The same turns and mirrors carry the whole set onto itself, and each row onto the other rows of its family. Which rows share a family with each named row? Give them in list order.
These 33 rows form 11 families of 3 rows each.
K_995: [ -9  -3   8   3   1 -12  -9   0 -20 -25  -4  38 -15   4 -20  -2 -17  -2
  10]
K_618: [-18 -23  -5   9  -4 -27  21  -1 -12   1   9   1   3  15   0  -6  -5  14
  -1]
K_480: [-19 -22   7   9   5 -22  19   0   0   5   4  -5   1   9 -10   0  -7   7
 -18]
K_464: [  6  -8 -10  17  16   0 -19  11  -6  10   0  14   1 -20  -2  20  -2  -1
   6]
K_472: [  7   6  -9  22  13   4 -16  19  -2   6  -3  17  10 -10   4   8 -18   9
  -2]
K_370: [  0   0  -9  12  26  -7 -13   9  -2  10   2  13 -12 -19  -4  17   7   3
   5]
K_228: [ -9   2 -11   6  -7   4   5  -3 -16 -23  -9  27 -13   4 -28  -7 -30   2
   2]
K_649: [-12 -27 -10  30  -8 -17   8  -6  -5  -6   9  -8  -8   6  -1 -10  -8   4
 -11]
K_115: [-16 -17 -14   8 -14 -18   6   5 -10   8  10   0   5   1   8 -16  -3  -2
 -13]
K_741: [  9   0 -19  13  23  -1 -16  16  -8  -2   2   7  -9 -17   1  15  -8   0
   0]
K_771: [  5  -7 -11  36  15   5 -14   5   5  -4  -1   0  -6 -11  -3  15 -14   6
  -2]
K_345: [ -7  -9   5  20  -8   5   0  -4  -2 -32  -8  16 -19   0 -26  -4 -20  -1
  -3]
K_560: [-21 -17  -5  14   6 -38  14   1  -9   3   5   9   1  11  -9  -8   0  12
  -8]
K_106: [ -8  -4  10  -3  -4   4   3   2 -12 -26  -7  30 -13   3 -21   1 -19   5
  15]
K_722: [-13  -3  -5   5  -2  -8  -3   9 -11 -34 -13  29 -11   7 -24  -7 -26  -1
   4]
K_449: [-16 -19 -17  14   4 -26  20   9  -8  -1   7  -2  -5   4  -4 -18  -1  11
 -13]
K_919: [ -4  -9 -26  16  26   3  -7  18   0   7   3  15   4 -19  -3  12 -10   2
   1]
K_11: [ -6 -14  -3  10  14   9 -19   6   3  11  -2   9 -12 -15   3  13  -4  -7
   8]
K_596: [-11 -24  -6   5   3 -20  13  -3  -9  14  16  -2  -6  10  -1 -10  -7   7
 -14]
K_999: [  7   5 -28  18  17   8  -8   6  -8   9   0   9  -7 -15  -7  15 -15   5
   0]
K_469: [ 11   6 -10  12  10 -11  -2  21 -15   8   4  12  -2  -7   7  20  -3   5
  13]
K_394: [-14 -26  -2  13  -4 -27  20   2 -12   5   9   1   5   1 -10  -9   4   8
 -13]
K_693: [-14 -10  -8   6 -12 -25  24  16 -10   6   5   9  -5   7  -4 -11   8   7
   7]
K_191: [-15 -15 -25  16  -4 -19  21  -3 -14   7   7  -1  -2   7  -8 -13 -11  11
 -11]
K_160: [-12  -8  10  -1   0   1   3   1  -4 -16  -6  31 -15  12 -29 -12 -26   5
   1]
K_935: [-10   6  10  -2 -11   2   8   8  -5 -23  -8  23  -4  -2 -27 -11 -18   1
 -11]
K_950: [ -9  -7  12  10  -5  -3  -1   6 -14 -24 -11  37  -4   1 -29  -6 -20   4
   6]
K_897: [  5  -4 -10  10  22   4 -22   8   1  11   1  14  -5  -6  -3  20 -18   2
   3]
K_915: [-20 -26 -18   7   1 -24  21   3 -15  -4  12   5   8   5  -7  -9 -13   0
 -14]
K_306: [  1  -3 -10  12  21   1  -8  11   2  10   0   8   0 -12   1  24  -3  11
  11]
K_585: [ -7 -12  19  13   3   0  -3   3 -15 -20  -4  32  -9  10 -12  -8 -30   5
   5]
K_933: [ -7  -5  -2   2   6   7   7   9 -16 -27  -1  35  -8  -6 -25  -8 -26  -1
   2]
K_633: [ -6   9   3   0  -8 -12   6  16  -8 -19 -14  30  -4   8 -23  10 -16   2
  14]

Which other rows belong to the same family as K_370? K_995, K_560
Which other rows belong to the same family as K_115? K_472, K_935
Which other rows belong to the same family as K_160? K_596, K_897
Which other rows belong to the same family as K_191? K_228, K_999
Which other rows belong to the same family as K_106? K_618, K_306
Which other rows belong to the same family as K_585? K_480, K_11

The same turns and mirrors carry the whole set onto itself, and each row onto the other rows of its family. Which rows share a family with each named row? Give them in list order.
These 40 rows form 5 families of 8 rows each.
K_140: [-14   6   3  -3  -6   6 -16  -7   9]
K_759: [-15  12 -29  -6  -6  16   6  -5   2]
K_539: [-16   0  -1  -8   0  -1  14  -6  19]
K_193: [  2   9 -29 -13 -11  18   3 -15   0]
K_420: [  1  -4 -17  -3 -15   3  28  10  -1]
K_455: [  6   9 -18 -19 -23   5 -13  16  -7]
K_389: [  1   2   1 -21 -20  34   4   6  -2]
K_61: [ -4   0   4 -28   5  15  18  -6  12]
K_187: [ 10  -2 -23 -10  -3   9  19  19  -1]
K_417: [12 -8 10  1 -9  2  2 10 11]
K_236: [  7   1   0 -24  -7  13 -17   4  22]
K_114: [ 16   8  -4  -3  -5  13 -12   6 -13]
K_796: [ 14   6 -18   3 -15  18  -6  11  -6]
K_566: [ -3  28 -17 -11   1   1  -1  10  13]
K_532: [  5 -17  -1  -3  -9  21   5 -10  -1]
K_497: [  7   4 -16 -25  -9  16 -14  17 -10]
K_800: [  0  -6   0  -3 -15  27  10 -13   2]
K_621: [  0   5 -13 -29 -18  14  21  17  -6]
K_51: [-13  -7  -9  -9 -11  -1  16  -6  22]
K_968: [ -8  22 -18  -3  -6  -3   3  14  13]
K_195: [ 10  -6  -2 -29 -18  27   2  -3   6]
K_474: [ -7  16 -11 -28  -1  -9   2  14  -2]
K_702: [-3 -2 12 -8 -5  0  4 22 10]
K_337: [ -8  13 -18 -32   2  22   4  -5   0]
K_434: [ -6  13 -24  -6  -7  15   6 -18  -1]
K_128: [ -3  11 -18  -2   0  -9  -2  18  10]
K_676: [-12   9   6 -11 -14  10 -13 -13  11]
K_526: [ -1   7 -15 -27   1 -16   1   3   8]
K_624: [  1 -21   0 -11 -17  17   8  -4  -4]
K_444: [ 4 -8  5 -1 -7  3  2 22 12]
K_79: [ -5  10  -2  -2  -1  15 -19  -5  13]
K_168: [-17  -2 -13 -18 -12   5  19   0  23]
K_749: [ -6   8 -14 -23 -11   7  22   6 -16]
K_761: [  9  -3   6 -26 -21  -3   0  16   4]
K_975: [ 17   6   7 -20 -19   0  14  12   6]
K_845: [  2   5   1 -30  -2   4 -18  -5   9]
K_681: [-16   3 -21 -27  -1  19  -9  -2  -1]
K_687: [ 11   0 -23  -4 -10  12  24  12   3]
K_679: [ -5   7   3 -33 -10   3  18  -6  13]
K_820: [ 10  12 -10   4  -4  19  -9  11 -10]

Which other rows belong to the same family as K_676? K_193, K_187, K_114, K_566, K_702, K_624, K_168
Which other rows belong to the same family as K_195? K_497, K_621, K_474, K_337, K_761, K_845, K_679
Which other rows belong to the same family as K_434? K_140, K_532, K_51, K_968, K_444, K_687, K_820

